Each row is where one point has got to under a steady rotation. How many ticks took it there?
The counts run from 0 to 473.
[145 142  87 168 123 134 134 153 134 122 134 115 161 187 130 117 137  75
 114 105 126 156 144  54 123 100  94 162 163 163 128 111 130 116 147 129
  89 123 153 134 136 144 133] | 284
[137 150 123 138 150 130 121 152 142  97 131 122 131 146 123 115 170 101
  85 120 122 183 157  85 111  92  90 206 113 155 114 107  97 138 140 153
 107 120  77 123 103 140 158] | 297
[106 149 125 130 104  93 169 131 135 140 155 113 127 163 142 149 161 101
 143 139  96 180 144  74 123  95 100 173 116 172 114 121  78 141 117 143
 140 139 114 139 136 161 184] | 434
[160 128 101 155 135 137 123 119 131 137 141  90 158 165 116  92 131  97
  85 104 113 162 139  89 121 120  91 159 159 191 145 110 104 137 168 160
  86 125 157 169 115 126 125] | 33
[138  99 128 145 131  93 157 123  99 113 120 107 138 151 125 117 174 117
 152 134 118 173 139 127 115  86 131 184 135 193 129 115  91 181 147 177
 113 152 113 145 134 133 158] | 160
[125 112  95 153 118 108 172 116 118 136 134 131 137 138 143 146 172  93
 120 194  97 155 157  91 139 117  89 156 150 182 102 106 106 136 114 170
 120 134 132 179 134 132 144] | 176
[151 136 100 153 142 126 137 148 175 135 145 109 154 162 131 123 156  95
  65 140 122 150 132  75 113 152  90 172 122 172 131 104  92 122 126 152
  99 133 124 159 106 144 165] | 38
[122 140 112 136 134 120 135 154 137 108 144 116 146 166 107 129 168 123
  88 116 121 181 145  95 109  87 100 188 113 155 118 106  95 123 146 147
 120 117  79 109  83 155 169] | 298
[159 114 100 181 128 111 121 152 149 111 126 103 179 161 114 120 158  82
 100 107 111 166 156  92 125 103 121 166 140 185 109 122 133 120 157 149
  79 130 122 150 129 137 127] | 79
[123 147 125 141 131 116 145 116 143 128 158  91 154 160  98  90 135 101
  68  98 106 185 156  89 111  90 120 159 138 165 127 132 108 112 160 122
 127 133 134 157  87 150 164] | 259
[157 112 105 152 123 127 122 163 116 109 113 125 136 140 115 142 165 121
 137 157  96 182 164  97 124 103  68 172 137 160 132 113  94 154 146 159
 112 108  96 131 114 140 136] | 343
[121 126 101 140 131 140 146 159 163 122 147 104 150 167 121 128 159 128
  99 140 112 174 148  66 119 118  65 202 122 155 121  85 106 122 115 132
 120 122 106 117 100 152 145] | 294
[122 124 113 126 111 114 180  91 135 170 171 102 151 151 129 128 168  98
 109 124 100 163 122  83 133 124 105 131 133 195 118  86  91 121 142 154
 129 126 142 162 105 147 157] | 221
[131 141 116 132 124 126 154 108 139 148 160 100 141 127 138 102 142 100
 109 147  80 178 142  85 128 133  65 166 137 183 135 105  89 153 108 164
 128 136 145 177 117 122 126] | 223
[130 139 101 152 113 100 139 146 115 100 169 118 146 187 134 130 137  95
 113 107 123 178 130  79 116  75  87 204 114 158 139 125 110 132 107 151
 116 129 112 118 126 161 135] | 276
[ 99 139 132 116 113 110 185 114 133 172 156 102 151 149 130 137 170 121
 139 131  89 179 142  82 140 108  99 150 135 186 110  85  84 136 122 153
 137 130 138 137 109 141 161] | 430
[124 135 118 134 112 105 145 129 109 139 126 116 116 162 118 146 131 114
 135 184  94 182 166  96 125  87  82 165 129 163 136 131  77 152 127 152
 150 118 136 162 119 142 193] | 185
[126 111 113 147 133 104 173 117 136 145 131 121 136 124 132 124 176 113
 101 196  88 169 160 110 123 124 100 168 136 177 113 117  94 135 113 169
 131 140 124 177 120 129 170] | 177
[132 147 114 148 127 121 143 112 128 131 150 104 155 154 118 101 139  66
 100  80 100 172 132  64 130  94  96 142 157 185 122  95 116 122 171 139
 101 124 146 155 117 139 113] | 261
[149 102 123 157 127 123 131 134 128 136 103  90 140 172  86 139 133 133
 152 159  94 190 183 107 142  82 100 157 134 162 132 107  98 142 165 138
 108 107 141 148  97 137 174] | 371
[122 141 120 122 124 104 159 106 153 139 182 109 141 165 142 127 173 100
  98 118 118 158 122  75 121 109 108 188  96 180 116  93  98 134 118 155
 114 141 105 138 107 160 164] | 248
[155 113  93 148 133 114 154 107 130 123 171 108 165 161 135 123 167  92
  77 127 132 157 115  97 127 126  91 189 116 178 121 101 117 129 113 169
  95 127 115 142 105 151 115] | 40
[140 144 110 146 128 112 141 110 151 140 138 112 135 159 118 126 137  70
  92 162  92 161 153  61 123 112 110 134 142 169 123 129 102 111 154 132
 112 134 150 196 119 150 186] | 216
[125 122 113 128 120 137 163 101 108 128 161  89 126 180 107 103 131 124
 116 125 119 171 134  64 115  89 100 168 149 156 153 107  90 145 162 138
 141 135 151 144  99 164 167] | 4
[148 145 105 145 139 111 121 143 162 157 141  97 175 147 119 118 174 106
  70 117 100 166 137 106 133 135  92 157 123 186 119 101  94 118 147 155
  98 117 109 149  93 111 146] | 61
[147 125 113 141 143 136 112 162 114 127 115 113 149 160 112 130 155 140
 107 115 114 191 153 112 127  96  91 201 128 182 135  90  84 149 156 173
  91 111  98 121 113 111 144] | 320
[129 125 107 135 116 113 179  92 118 158 174  99 147 142 135 109 159  97
 114 134  92 166 122  84 142 122  79 153 143 202 127 103 102 146 122 164
 130 134 153 164 114 134 116] | 222
[133  97  99 182 125 125 158 167 139 128 103 108 157 156 123 136 161 101
 142 136 102 167 167  72 143  94 106 149 174 178  95 102 129 117 158 138
  98 129 143 137 137 150 138] | 125
[162 125  99 179 123 130 111 148 136 105 130  96 160 182 114 127 127  90
 138 101 116 175 156  82 131  93  84 161 149 169 135 109 125 133 153 135
  92 113 139 132 133 152 130] | 75
[147 129  98 157 119 132 143 133 142 145 144  78 153 176  85 109 128 116
  89 110 106 177 144  86 124 110  76 139 150 165 142 118 113 115 163 120
 132 118 148 146  78 166 140] | 54
[120 129 113 146 120 119 153 159 118 141  97  92 144 159  97 140 151 133
 147 133  96 192 165 104 128  71 108 146 159 165 126 118  82 135 175 138
 129 116 144 128 115 131 179] | 143
[129 143 131 125 122 115 143 116 135 146 161  74 139 173 115 102 118 110
 117 116  98 193 141  96 111  96  89 158 121 172 172 126  85 156 146 141
 135 124 154 149 106 150 171] | 232
[110 104 121 147 140 120 173 136 145 152 121 101 154 137 108 130 184 141
 108 151  95 181 168 115 139 104 118 172 144 182  88  89 102 127 141 152
 115 123 105 140  89 123 147] | 131
[122 120 106 164 116  85 160 166 147 145 102 104 155 157 113 141 157 108
 117 158 111 166 168  99 117  96 128 142 168 174 111 141  97 108 161 140
 121 140 140 156 138 135 198] | 147
[130 120  98 170 130 107 132 142 119 123 130 128 163 167 105 109 158 100
  57 124 111 176 151 103 132  88 103 173 163 178 115 125 121  98 162 149
  98 112 120 151 110 113 119] | 308
